rotation ticks, each row followed by its count of ticks
The counts run from 0 to 481.
[ 2.21 -3.03 -1.06  2.19  0.62  1.80  3.82  0.94  0.85 -1.03 -1.84 -2.14
 -1.62 -3.25 -0.25 -0.71 -0.92  0.84 -0.34 -0.58  0.66  0.90  0.56 -1.05
  0.84 -2.49 -1.21 -2.91 -1.53  0.68  1.93 -1.04 -1.76  0.90 -0.61 -0.67
 -0.44  0.42 -2.54]  285
[-1.92  2.23 -0.58  2.29  0.80  0.28  2.47  1.10  0.78 -0.56 -2.47  3.13
  1.11 -2.39  0.91 -4.23 -1.09 -0.74 -1.51 -2.41  1.93 -1.24 -0.56  1.19
  0.39 -3.78 -0.45  0.71 -1.54  0.02 -0.52 -0.14 -0.48 -1.52  0.39 -1.02
 -1.57  0.47 -0.03]  370
[-0.93 -0.93 -1.40  0.77 -2.52  0.15  0.79  2.39 -0.87  1.73 -2.26  0.09
 -3.46 -2.16 -1.04 -1.36  0.09 -0.51  0.59 -3.77  1.58  2.38 -0.04 -1.31
  1.61 -3.36  0.77 -2.74 -0.36 -1.45  0.54 -0.92 -1.08 -1.37 -0.83 -0.30
  1.57 -0.28  0.77]  136
[ 0.24  0.85 -1.89  0.81 -0.16  1.81  3.58  1.48 -1.96 -0.78  0.05 -1.18
 -0.04 -2.41 -0.76  0.13 -0.65  0.11 -0.24 -2.12  2.45 -0.76 -0.11 -0.07
  2.93 -2.34 -1.76 -2.79 -1.40  0.93  1.82 -4.19 -1.20 -1.55 -0.51 -1.49
  0.78  1.72  0.88]  317
[ 0.19 -2.47 -0.05  0.87  0.54 -0.78  0.79 -0.45  0.15 -1.56 -4.77 -0.25
 -1.41 -1.31 -0.92 -3.47  0.32  0.61  2.68 -0.91  0.53  2.64  2.34  0.11
  0.67 -2.27  2.38 -0.94 -0.73 -0.40  0.95  0.84 -0.49  0.58  0.74  0.63
  0.84 -0.68 -3.57]  426
[-1.98  2.37 -1.83 -0.06 -2.03 -0.26  0.08 -0.27 -1.13 -0.12 -2.43  1.93
  0.50 -0.70 -0.92 -3.17  0.46 -0.58 -0.45 -3.11  1.92  1.16 -1.92  1.82
  3.54 -1.06 -0.35 -0.89 -1.03 -1.08  0.50 -2.84 -0.42 -2.69 -0.96 -1.43
  1.81  0.36  2.33]  177
[ 0.98 -1.02 -1.33  1.23  0.46  0.77  2.73 -0.44 -0.61 -2.62 -3.42 -2.05
 -0.41 -2.19 -1.38 -3.07  0.24  1.30  1.13 -0.86  2.18  2.67  1.85  0.34
  2.42 -0.85 -0.47 -2.03  0.46  0.45  3.37 -1.79 -1.03  0.78  0.08 -1.80
 -0.45  0.35 -2.34]  283
[-0.88 -0.69  1.04 -0.97  0.38 -0.33  0.99 -1.98 -0.15 -2.09 -3.51  2.82
  2.79 -0.30  0.33 -3.02 -0.57  0.84  2.70  0.62  0.66 -0.82  1.65  2.04
  2.67 -1.00  3.50  0.23 -2.03 -1.06  0.13  0.13 -0.30 -1.80  1.02  1.48
  1.58  0.34 -1.10]  394
[ 0.31 -1.48 -1.36  1.27 -0.61 -0.03  1.25 -0.73 -1.11 -1.55 -3.88 -2.19
 -1.94 -1.57 -1.41 -3.21  0.49  0.92  1.25 -2.23  1.88  3.76  0.97  0.96
  2.44 -0.79  0.55 -1.85  0.37 -0.33  2.90 -1.11 -1.02  0.36  0.05 -1.20
  0.24  0.03 -2.16]  282
[-0.67 -1.99 -0.23  2.16 -0.30 -0.28  0.26  3.16  0.69  0.72 -2.96  0.61
 -2.85 -1.94  0.30 -1.85 -1.50  0.57  0.42 -2.64  3.06  1.29 -0.91  0.33
  0.43 -2.90  2.10 -2.78  0.45 -0.36  1.72 -0.81 -2.46  0.01  0.00 -0.47
 -0.53  1.77  0.55]  273
[ 0.38 -0.26 -0.66 -0.93 -1.52  1.39  2.87  1.10 -1.33 -1.00 -2.04  0.18
  1.18 -1.60 -0.83  0.53  0.35  0.90  1.11 -0.79  2.39  1.25  0.60  0.66
  3.06  1.03  0.33 -2.16  0.01 -1.11  1.97 -4.66 -1.39 -3.06 -1.08 -1.37
  2.19  0.73  2.21]  309
[-1.70  1.20 -0.42  2.40  0.53 -0.96  1.89  1.57  0.87 -0.50 -3.87  3.50
 -1.15 -1.56  0.44 -2.94 -0.97 -0.33 -1.09 -2.77  1.31 -0.96 -3.01  1.76
 -0.44 -2.70  0.00  0.05 -2.35 -0.01 -1.16 -0.26 -1.32 -1.23  1.15  0.15
 -0.98  0.74  0.32]  43
[-0.08 -0.75 -0.46  0.72 -1.79  0.50  4.16  0.18  0.14  0.35 -2.94  0.43
 -1.57 -3.42 -1.16 -0.96  0.65 -0.70  0.24 -2.87 -0.76  1.02 -0.46 -1.61
  0.35 -3.27 -0.86  0.09 -2.38 -1.27 -2.30 -0.69 -0.36 -1.68 -0.77  0.23
  2.84 -3.17 -0.49]  333
[-0.04 -1.27  0.51 -1.33 -1.84  0.65  0.71 -1.12 -0.03 -0.45 -0.95  2.05
 -0.11 -1.16  0.42 -0.74 -0.53  0.84 -0.17 -0.99 -1.49 -1.35 -2.79  1.77
  2.78 -2.89  1.17 -1.12 -5.26 -1.00 -0.97 -0.27 -1.24 -2.27 -0.20  2.33
  3.29 -0.35  0.77]  24
[ 0.47 -0.07 -0.01  0.25 -1.52  0.05  2.86 -1.80  0.07 -1.99 -4.56  0.33
 -0.29 -2.77 -1.15 -2.42  1.24  0.55 -0.21 -1.25 -0.70  1.78 -1.58  0.68
  1.14 -0.53 -1.01  1.25 -2.72 -1.80 -0.99 -1.34 -0.08 -2.34 -1.08 -0.60
  2.52 -3.13  0.23]  12
[-2.59  1.68 -1.79  1.21  0.11  0.56  1.14  0.74  0.71 -0.51 -2.16  2.96
  2.58 -1.94  0.72 -4.12 -1.02 -0.84 -1.45 -2.26  2.42 -1.15 -1.20  1.50
  1.90 -3.22 -0.05 -0.41 -0.33  0.06 -0.47 -0.48 -1.20 -1.73  0.03 -0.87
 -1.30  1.84  0.35]  41
[-0.94  0.64  0.61 -1.09 -2.05 -0.02  0.02 -1.55 -1.31 -0.68 -1.74  2.20
 -0.97 -0.32 -0.08 -1.48 -0.44  0.86  0.52 -1.59 -0.28 -0.89 -2.34  2.85
  3.36 -2.26  1.29 -1.12 -4.75 -0.60  0.11 -1.25 -0.65 -2.59 -0.12  1.51
  3.10 -0.34  1.44]  353
[-1.21 -0.89 -0.74  1.75  0.74 -1.37  1.61  0.52  0.44 -0.75 -6.01  2.20
 -1.48 -1.25 -1.36 -3.24  0.19 -0.26  1.84 -2.10  1.14  1.55  0.46  0.54
 -0.70 -2.02  2.06  0.61 -0.61 -1.09 -1.47  0.97 -0.89 -0.44  1.45  0.88
 -0.09 -0.41 -2.77]  235
[ 2.45 -4.73  1.15  0.96 -0.29  0.88  3.06  1.56  1.67 -0.64 -4.27 -0.05
 -1.63 -3.00  0.85  0.04 -1.15  1.98  0.64 -0.07  0.58  1.65 -0.07 -0.94
 -0.82 -0.69  1.75 -1.43 -0.99 -1.15  0.66 -0.85 -2.20 -0.52 -0.32  0.21
  1.42 -0.75 -0.65]  109
[-0.32  1.39 -0.54  2.38 -0.06  0.15  3.10 -0.18 -0.14 -0.91 -1.53  0.71
 -1.62 -2.66 -0.07 -2.64 -0.77  0.13 -1.51 -2.32  0.37 -1.68 -2.33  1.07
  1.14 -4.30 -2.34 -0.11 -4.09  0.99 -0.22 -0.62 -0.54 -0.42  0.26  0.00
 -0.53 -0.06 -0.63]  187
[ 2.08 -3.59  0.36 -0.91 -1.19  0.68  2.14  0.14 -1.03 -1.61 -3.54 -0.77
 -1.36 -1.24 -1.14  0.65  0.23  2.20  2.18 -0.07  1.10  1.48 -0.03  0.99
  1.45  1.09  1.82 -2.68 -1.57 -0.78  1.86 -3.00 -2.14 -1.24  0.16  0.71
  2.71 -0.07  0.34]  117
[-0.68 -0.83  1.48 -0.23 -1.05 -0.28  1.12 -1.64  0.74 -1.07 -4.04  2.90
  0.49 -1.87  0.59 -3.09 -0.11  0.37  0.25 -1.05 -1.02  0.18 -0.87  1.59
  0.43 -2.08  1.66  1.58 -3.10 -2.02 -1.70  1.04  0.23 -2.46  0.10  1.40
  2.22 -2.84  0.32]  202
[ 0.22  0.21  0.73 -1.05 -1.46  0.20  1.82 -2.75 -1.24 -2.96 -3.20  0.99
  1.01 -1.57 -0.22 -2.65  0.47  1.44  0.25 -0.41 -0.73  0.13 -1.23  2.54
  3.22 -0.36 -0.17  0.51 -3.94 -1.16  0.19 -1.27  0.36 -1.86 -0.26  0.29
  2.65 -1.91 -0.26]  19
[ 0.70  0.82  0.21 -1.20 -0.74  1.05  2.92 -2.70 -0.87 -3.21 -2.57  0.95
  2.99 -1.82 -0.12 -2.12  0.36  1.08  0.08  0.15 -0.29 -0.52 -0.66  2.27
  3.67 -0.30 -0.71  0.60 -3.29 -0.74  0.28 -2.07  0.28 -2.37 -0.35 -0.29
  2.31 -1.22  0.15]  20
[ 1.58 -2.21 -1.41 -0.77 -2.50  0.85  2.91 -0.82 -1.02 -1.00 -3.28 -1.89
 -1.26 -2.58 -1.71 -0.85  1.30  0.47 -0.24 -1.30 -0.78  2.78 -0.88 -0.63
  2.64 -0.83 -1.48 -1.22 -2.02 -1.31  0.14 -1.87 -0.89 -1.03 -1.49 -0.43
  2.38 -2.41 -1.40]  150
[ 0.20 -3.49 -0.26 -0.01 -1.09  0.80  0.81 -0.48  0.99 -1.26 -4.20 -0.33
  1.13 -2.24 -0.06 -3.35 -0.21  0.86  1.12 -0.82  1.09  3.63  2.58 -0.52
  1.64 -0.85  2.53 -1.23  1.56 -2.20  1.89  0.42 -0.89 -0.25 -1.01 -0.88
  0.58 -0.77 -1.47]  105
[ 0.14 -1.75 -0.56  0.56 -1.14  0.90  1.13  2.33 -0.92  1.45  0.57 -0.45
 -2.87 -1.46  0.99  0.02 -1.63  0.25  1.29 -2.14  1.98 -0.76  0.53 -0.55
  2.18 -4.07  1.90 -4.03 -1.58  0.29  1.82 -1.63 -1.80 -0.88 -0.58  0.15
  1.44  1.74  1.15]  128
[-2.00  1.72 -0.65  2.61  0.20  0.06  1.43  1.33  1.04 -0.60 -2.30  3.56
  0.73 -2.08  1.22 -3.68 -1.37 -0.58 -1.60 -2.66  1.83 -1.60 -2.29  1.88
  0.83 -3.45 -0.35 -0.09 -1.62  0.05 -0.38 -0.30 -1.20 -1.18  0.60 -0.50
 -1.26  1.47  0.35]  42
[-0.35 -2.39  1.40 -0.85 -1.96  0.32  0.07 -0.09  1.45 -0.33 -3.64  3.47
  1.27 -1.46  0.91 -2.02 -1.05  0.90 -0.81 -0.92 -0.48 -0.38 -3.16  2.10
  1.48 -1.50  1.99 -0.21 -3.26 -1.91 -1.45  0.22 -1.56 -2.37 -0.31  1.69
  2.35 -0.25  1.23]  208
[ 0.73 -0.49  0.79 -0.08 -2.03  0.34  3.50 -0.76  0.19 -1.26 -4.24  0.88
 -0.73 -2.70 -0.33 -1.09  0.91  0.62 -0.32 -1.46 -1.25  1.48 -1.25  0.23
  0.60 -0.34 -0.78  1.26 -3.26 -2.09 -1.28 -1.35 -0.04 -2.46 -0.50  0.14
  3.02 -3.46  0.88]  340
[ 0.63 -3.57  0.47 -1.05 -1.59  0.53  0.20 -0.56  0.44 -1.20 -3.72  0.24
  1.69 -1.44  0.42 -1.72 -0.65  1.62  1.34  0.08  1.76  2.67  1.23  1.21
  2.96  0.69  3.55 -2.07  0.99 -1.88  2.73 -1.26 -1.71 -1.44 -0.53 -0.39
  1.55  0.19  0.49]  440
